One turning vector, and how many ticks it has turned:
The counts run from 0 to 313.
[164  89 139  92  98 158 137 108 127 134 125  85 109 178 118 145 102 132
 148 124 132 103 146 131 130  81 109 107 171 156 130 128  94 170 113 121
 118 144 110 147 147 160  95 160 140 174 102 128 166 148 117 153 105 100
  77 144  95 122 126 110 181] -> 153
[125 108 149 139 174  93  64 122 122 119 133 107 125 134  81 102 102  99
 172 153 156 134  86 132 159 152 142 118 170 154 140 162 126 129 186 102
 155 162  92 115 172 145 126 148 134 162 141 148 107 106 122  80 141 116
 143 137 128 145 166 141 154] -> 25
[118 104 129 139 142 160 129 139 117  98 116 114 144 115 124 109 144  72
 160  77 107 138 110 102 134 148  71 101 145 126 148  71 121  93 166 125
 138 129  99 106 125 106  97  87 208 124 110  80 120  98 146 135 126 144
 119 113 118 104 137 149 121] -> 283
[125  91 147 119 155 131 156 128 138 105  94  99 165 130 138 114 149 118
 142 104 145 134 127  77 125 145 106 124  83  83 176 102 130  93 150 130
 124 101 112 160 109 107 110 136 108  93 125 106 186 149 117 103 130 155
 111 194 107 100 106 171 101] -> 176
[121 103 151 104 136  99 182 143 102 148  94 138 109 148 132 151 130 129
 116 156 101 113 133 156 145 118 123 166 180 137  97 164 163 147  98 103
  82 116 148 102 120 113 140 143 104 159 163 114 146 154 104 152  85 135
 158 110 186 104 157 141 155] -> 103
[ 22 134 129 100 112 150 150 115 115 133 117 135  90 158  94 130 137 139
  99 116  94 118 125 135 103 156 106 120 168  96  83 122 125 100 111 103
 142 178  91 109 130 120  87 144 111 136 128 143 111 110 115 150 139 117
 126 165 104 143 122 126 115] -> 200
[144 112  88 174 141 163 127 151 105 116 172 127 139 130 140 130 135  49
  93  85 140 140 109 101 130 131  72 116 144  79 126 130 147 119 166 128
 160 147 156 162 121 125  94 149 129 164 124 132 134 150 121 104 133 126
  98 147 109 139 149 177 122] -> 72
[104 130 160 120 150 145 107 138 176 164 130  93 142 114 149 111 112  93
 114  85 128 128 148 135 151 149  98 104 107 113 122  84 157  86 116 106
 109 166 150 129  84 142 147  94 146 140 110  86  85  90 126 110  80 142
 156  90 104  94 157 153 114] -> 120
[126  99  85 139 139 140 142 145 113 106  93  98 172 146 121 141 140  96
 149 149 124 158  96  49 130 138  94 118  97 114 159 124 170  88 138 166
  85 116 115 159 129 129 105 145 114 117 126  77 178 148 117 123 159 133
 128 166 135 107 111 143 143] -> 179
[157 110 139 161 116 184 124 129 158  79 157 148 154 137 141 131 161  79
 142 118 134 132 177 115 128 144 115 141 115  98 129 115 100 134 175 116
 158 109  73 114 128 162 116  76 108 106 141 128 143 151 110 142 118 137
 105 116 155 165  78 122 103] -> 60
[110 119 137  68 112 167 134 114 111 132 128  96 108 149 105 158 110 135
 123 165 130 110 138 131 150  91 106 121 127 165 138  83 118 153 115 135
  90 150 102 124 136 172  94 131 184 158  89 123 159 126 116 135 130 126
  92 186 105 125  89  89 166] -> 42
[152 114  79 166 146 192 139 139 116 100 142 136 166 160 154 153 127  57
 116 131 137 159 126  62 121 127  84 122 115  99 124 115 158  97 139 151
 110 143 140 186 123 154 108 120 103 151 137  81 132 153 120 134 131 115
  99 124 133 129 115 128 140] -> 69
[135 151 110 104 121 162 107 150 119 153 106 122 112 119 179 111 109 159
 152  94 132  83 136 131 143 196 116 128 135 158 112  98  77 144  97 105
 124 148 131 151 132 151 162 171 108 120  65  90 144 148 151 165 117 131
  91 133 116  78 130 106 118] -> 257
[130 152 115  91 125 150 138 160  88 129 149 122 131 129 146 135 139  96
 121 120 133  74 131 189 150 136 110 142 144 191 142  84 111 169 164 116
  96 105 127 102 145 141 112 137 185 133 105 118 161 144 129 124 140 117
  88 167 154 117  97 113 112] -> 46
[177 148 104 123 132 101 103 158 150 163 141 120 121 104 123 185 132 151
 125 154 163 132 120 121 123 107 141 116 117 138 129 157 133 159 141 139
 121 153 172 169 114 132 132 132  89 159 112 151 122 124 104  82 143 141
 152  69 100  69  94 113 179] -> 242
[ 81 133 146  59 143 179 174 126  82 141 130 162  92 127 142 167 124 128
  79 176 116 121 120 126 148 139 111 157 146 117  86 103 142 122  95 120
  95 152 125 116  94 163 110  98 126 158 127 113 163 156 130 135 126 132
 126 146 155 112 143  91 127] -> 205
[117 118 127 104 140 126 135 145 134 111  94  75 144 125  78 145 132 126
 147 142 113 141  92  97 138 108 108  94 111 121 168 113 152 109 175 157
  98 115  80 111  96 138  77 122 124 131 139 122 181 130 112  83 168 100
 138 161  95  74 130 135 138] -> 289
[114 120 176 105 161  81  87  97 130 142 123 113 113 117 101 118 112 125
 173 155 180 133 100 144 139 158 155 134 149 150 146 174 117 117 192 103
 169 174 120 132 163 113 109 132 142 157 115 155 127  90 112  79 135 134
 135 149 113 127 152 133 147] -> 27
[118 154  94 170 133 103  81 156 125 134 155 140 108 112 126 132 131 141
 150  91 128 100 134 153 125 158 141 108 150 140  96 118  76 156 130 101
 155 166 143 148 154 122 138 183 109 135 112 141  74 107 113 125 148 130
 149  61 110  91 103 140 132] -> 247
[ 93 117 109 107  95 126 151 183 122 157 110 113 121 154 110 111 126 144
  96  92  78  89 123 150 127 148 107 134 195 120  99 164 171 149  96 102
 101 113 113  82 120 134 134 190  95 135 129 127 158 147 138 160 129 132
 138 152 140 128 141 140 126] -> 99
[137 130  88 145 136 127  92 190 129 153 161 123 111 135  99 103 113  94
 104 105 130 112 125  83 148 115  96 103 139 101 139 122 157 173 180  83
 110 147 139 133 111 136 127 167 117 146 143 158  98 100 126  94 109  89
 148 102 124 104 121 157 169] -> 236
[119  87 149 128 149 138 148 130 135 105 109 101 168 118 142 103 149 108
 154  94 149 128 135  90 128 154 103 116  99  77 168 111 108  95 163 117
 145 102 108 140 113 105 112 131 117  86 122 118 178 144 122 117 133 160
  99 188 105 110 118 180  89] -> 175
[104 145 101 122 105 117 129 122  77 136  90 158  98 107 107 152 162 120
 156 167 129 152  79 132  94 173 120 145 149 117 128 185 144 105 185 134
 162 185  98 144 145  81  91 133 123 136 136 126 144 109 105 115 166 124
 149 153 144 123 105 126 154] -> 191
[130 123  86 181 138 114 138 144  87  92 131 129 155 103 126 147 153  58
 128 100 140 138  82 114 140 159  79 134 151 115 149 153 176  96 153 126
 141 129 149 143 144 108 101 154 158 146 109  96 150 151 121 103 159 151
 120 160 132 130 148 168 123] -> 183
[105 151  86 126 132  97 132 131  81 114 128 112 146 100 134 161 147  83
 164 120 126 124  80 153 135 149 110 121 132 166 153 120 159  93 182 143
 113 130 146 130 116 125  78 134 153 140 115  75 161 129 101  86 190 105
 132 126 139  79 145 137 125] -> 293
[ 92 139 125 171 148 115 118 148 107 108 135 166 116 102  99 170 158 158
  83  99 137 150 110 145 119 163 125 151 145  78  90 131 114 118  76 144
 160 144 139 146 135 101 130 143  95 130 128 154 109 147 107 107 168 213
 139 126  96 126  97 144  96] -> 85
[114 117 145  98 151 118 142 146 140 101 103  80 140 118  79 145 138 117
 132 127 119 132  98  94 137 112  97 103 105 104 171  95 138 105 166 134
 102 100  84 119  92 134  83 110 131 125 133 137 180 141 112  78 152 111
 132 158  88  67 127 140 126] -> 288
[119 120 125  96 168  88 107 138 137 177 152  80 142 105 146 110 106 117
 149 131 166 114 118 101 170 122 147 118 121 145 144 141 151 131 186 119
 106 138 193 127  99 133 116 141 130 150 109 124 152  85 134  76 145 133
 150 126 126  72 150 146 156] -> 128
[104 165 115 123 127 112 154 123  81 128  98 178 109 103 125 176 167 128
 142 148 144 144  87 150  89 188 121 171 155 118 108 161 138  93 150 124
 161 170 125 152 137  82  97  97 130 139 119 111 123 120 114 120 165 141
 136 129 144 119 105 104 129] -> 193
[102 141 114 168 146 113 118 145  98 119 140 173 126  92 120 172 157 144
  92  99 152 143 109 153 111 170 119 153 152  87  89 136 118 114  98 152
 165 152 165 153 144  93 128 133 111 135 121 140 109 137 115 106 172 209
 135 123 111 121 103 139  91] -> 84
[120 106 125  88 167 106 109 145 139 166 155  81 140 109 138  89  98 121
 148 127 151 116 118  78 168 123 143 111 129 142 146 134 144 137 206 110
 112 138 169 115  97 140 114 135 129 153 129 136 149  79 140  77 141 119
 157 129 126  82 152 143 155] -> 127
[125 145 107  86 110 165 131 158  83 151 145 115 122 127 140 132 132 103
 127 125 124  74 133 175 142 126 107 131 138 190 143  89 117 161 161 127
  93 126 118 108 143 149 104 143 196 136  93 111 152 134 126 132 137 116
  80 179 143 120  89 105 132] -> 45
[ 96 132 129 165 152  67  73 123 120 116 153 120  99 117  95 111 115 141
 167 104 161 110 144 146 172 155 166 133 157 145 138 130  93 156 178  79
 148 146 139 121 159 138 132 160 145 136 106 156  97  86 100  99 140 133
 141 109 129 121 109 132 155] -> 137
[122 160 137 115 152 137  71 131 146 138 106 122 132 135  86 152 115 141
 152 159 169 138 101 160 120 173 143 130 124 169 117 107 123  97 119 146
 125 178  81 147 161 157 136  97 149 127  97 121  95  95 128 108 156 152
 123 138  95 129  73  72 131] -> 32
[128 121 153 144 136 145 102 165 166 155 122 139 144 143 118  91 142 127
  99 117 134 128 179 144 149 149 148 166 108  83 129 108 153 127 144 101
 105 120 102 111 102 147 178  95  96  88 165 140 103 100 110 122  78 165
 155 129 158 138  80 135 102] -> 223
[ 24 127 142  67 131 153 182 111  81 136 107 150  74 150 124 140 129 135
  95 133 105 111 133 140 118 152 118 138 150 104  94  99 127 102 111  93
 113 173 119 130 117 110  90 138 125 147 129 120 126 116 104 147 117 115
 120 161 131 112 133 127 122] -> 202
[154 132 120 112 155  90 125 165 127 169 143 132 107 112 128 132 120 121
 128 129 168 112 129 105 130 113 140 118 129 113 139 147 123 178 197  83
 122 144 188 159 103 100 114 154 112 154 131 171 129 107 111  76 117 109
 141  92 124  70 127 151 172] -> 239
[128 142 111  94  98 162  98 134 130 167 109 115 100 113 181 117 109 167
 164  99 122  88 145 125 134 179 124 120 130 152 107 113  79 147  99 113
 146 166 124 149 124 153 152 170 111 118  53  93 142 131 154 162 125 139
 101 129 107  89 129 102 139] -> 256
[156  73 149 117 120 116 132 100 119 150  86  72 120 154 154 104 110 126
 161 113 120 107 135 145 147 108 124 119 175 164 128 167 112 155 109 138
 139 130 138 136 149 117 132 183 124 173 106 104 170 147 118 152 103 149
 103 163 122 112 166 154 156] -> 265
[155 127 113 134 152 132 124 151  80 135 109 132 115 119 100 146 135 123
  96 169 143 168  96 101 109 117 125 135 101  87 123 142 138 137 155 165
 128 153 132 193 117 104 108 158  71 146 169 155 154 155  88  82 149 134
 134 169 117 106 104 166 142] -> 77
[154  88 159 137 125 148 132  91 116 110  83 119 160 137 159 147 150 114
 170 131 120 145 159 149 120 114 129 124  92 151 133  80  78  98 115 164
 130 125 116 169 152 106 110 118 127 108 145  71 125 137  77 138 105 171
 121 117 140 107  86 166 104] -> 167
[136 147 123 120 163  78  94 143 140 164 143  81 150  95 134 149 114 128
 135 128 174 132 121 142 166 119 154 132 110 161 147 135 159 127 149 137
  91 141 195 149 101 143 129 130 124 154  95 115 142 104 111  68 146 145
 148 119 110  63 137 126 145] -> 130
[119 100 131 132 141 153 112 164 171 149 133 129 154 169 115  83 132 133
 124 133 141 137 177  82 142 142 151 144 115  84 127 131 151 126 166 101
  97 122 113 112 107 149 152  98  89  92 175 142 114  73 130 138 103 146
 161 108 162 146  78 119 126] -> 225
[143 114  91 161 147 184 151 130 125 103 125 132 160 168 155 159 133  68
 121 138 146 154 135  66 118 136  96 121  94  96 129 103 151  87 136 149
  96 130 140 199 120 146 111 112  82 138 141  80 135 150 100 142 122 112
 102 134 135 111 101 127 136] -> 68
[144  87 184 129 151 104 154 107 164 126  55  89 160 150 116 124 146 125
 172 113 134 147 137 142 101 122 127 124 133 132 142 116 107  93 131 148
 117 108 104 141 151  70 122  78 131 114 139 109 133 104 107 141 112 176
 138 127 107  85 104 146 122] -> 277
[170  80 172 135 140 120 123 139 155 129  95  97 164 145 123  79 142 117
 181  94 132 125 125 158 104 148 130 131 180 141 130 157  94 132 173 140
 169 100  93  92 166  75 126  93 141 114 139 139 140 106 143 137 126 174
 124 127 128 121 121 155 105] -> 274
[148  71 133 124 136 128 126 128 134 128 123  73 139 171 136 104  89 139
 158 115 121 108 132 115 152 118 121 117 194 157 107 155 102 171 105 130
 130 103 128 117 162 154 122 182 106 165 113 124 173 157 140 163 126 149
  99 151 112 122 165 141 152] -> 263
[129 125 141 128 164 129 150 135 138  91 134 123 123 191 107 136 107 140
 141  93 172  82 146 142 146 149 126 130 186 140 124  94  82 145 105  73
 101  93 122 144 163 150 121 142 139 141 102 148 133 147 128 161 122 110
  64 124  98  92 116  92 140] -> 149
[ 60 135 126 112 113 166 126 112 135 130 156 119 136 181 107 130 122 115
 112  92 152 101 130 168 116 167 130 142 174 105 106 133 146  83 113  99
 152 162 109 122 139 176 103 137 118 134 115 129 133 122 132 131 146 121
  80 176 105 182 115 102  92] -> 310
